In the rows, 128 means zero.
The rows below come in pairs that one turn or mirror swaps. Which row does each named row swap with?
Z_806: [121  97 105  78 122 120 130 144 118 101 110 111 145 158 133 134 125 147]
Z_712: [ 98 123 142 116 119 107 118 125 135 113  95 130 113 154  90  82  67 136]
Z_793: [159 111 150 118  90 116  94 105  99 125  92 126 141 124 107 123 112 141]
Z_234: [151 152 126  87 160 130 126 116 161 129  91 118 120 106 103 120 112 145]
Z_661: [163 116 115 101 172 124 133 130 110 122  90 129 132 171 117 113  97 110]
Z_797: [142 133 169  88 128 129 104  95 157 119  63 124 143 124 138 118 126 140]
Z_69: [153 150 118  81 140 119 113 118 147 130  95 101 128 106 150  93 110 159]
Z_715: [140 121 138 116 145 144  97 148  93  94  94 134 141 128 131 125  72 164]
Z_605: [ 99 120 158 121 125 115 115 120 151 119 102 137 113 146  82  82  96 136]
Z_898: [119 105 118  85 115 114 150 158 129  90 129 122 128 148 133 120 124 158]
Z_303: [156 127 164  79 131 125 112 113 161 121  50 128 149 131 136 101 109 140]
Z_485: [134 110 121 139 147 137 113 143 104  84 103 152 150 129 134 112  85 165]
Z_468: [149 110 139 126 154 133 107 140  99  85  97 148 129 142 124 139  75 155]
Z_229: [157 130 168  92 145 131 123  94 166 109  71 134 143 120 140 104 109 141]
Z_324: [123 121 118 100 125 124 135 133 152  99  76 189 144 161 133  94 107 143]
Z_221: [137 104 164 129 145 119 118 126 159 127 103 130  89 167 120  99 130 130]
Z_533: [113 125 141 131 118  99 102 121 131 108 104 119  91 153 123  69  97 160]
Z_344: [156 103 151 140 146  98 131 132 160 115 107 139  86 155 120  95 115 127]
Z_284: [157 104 136 124 106  90  93 128  92 123  85 140 145 147 111 114 115 155]
Z_557: [156 162 107  87 150 120 132 136 153 138  97 125 126 115 113 115 111 155]
Z_129: [157 125 110  94 169 143 128 133 110 124  94 127 122 156 109 106  97 108]
Z_525: [155 116 151 134 139 119 119 130 162 116 107 139  68 140 124 102 117 128]
Z_871: [138 108 109 140 107 137 144 149 165  91  85 104 112 113 130 111 124 136]
Z_430: [151 132 178  79 119 132 122 107 150 115  64 119 141 127 128  87 112 136]
Z_988: [129 119 138 126  77 115 135 148 126 105  89 127  99 170 128  98  88 126]
Z_939: [150 118 123 122 141 158 105 138 101  89 102 165 135 126 130 133 100 158]
Z_822: [137 102 160 149 147 115 134 119 157 117 108 126  92 142 125  95 127 126]
Z_577: [140 112 100 141 115 118 138 135 157 111  86  94 133 101 144 105 106 137]
Z_650: [118 132 118  93 119 130 135 128 143  91  86 186 132 156 116  87 107 141]
Z_170: [113 125 149 114 103 118 145 137 125 112 102 147 110 181 104  97  80 137]
Z_965: [134 112 111 124 112 121 127 147 161  94  83  96 118 108 159 110 115 153]
Z_383: [188 152 124 102 111 133 139 136 121 128  84 130 133 114 146 120  91 142]
Z_869: [151 110 153 128 103  95  94 116  92 124 102 114 132 132 125 106 112 160]
Z_286: [143 120 134 136  88  95  94 110 107 128  82 121 132 139 112 120 118 158]
Z_310: [167 160 120  89 143 146 144 142 142 126  94 134 132 125 135 129  83 139]
Z_744: [121 101 128  79 117 128 152 166 138 101 113 129 154 152 137 118 129 148]
Z_252: [144  98  95 123 124 114 137 158 159  90  75 108 135 116 146 110 109 137]
Z_80: [117  94 118  86 117 141 147 143 117  84 114 113 140 162 124 116 124 130]

Z_310 is swapped with Z_170
Z_525 is swapped with Z_430
Z_221 is swapped with Z_229
Z_234 is swapped with Z_605

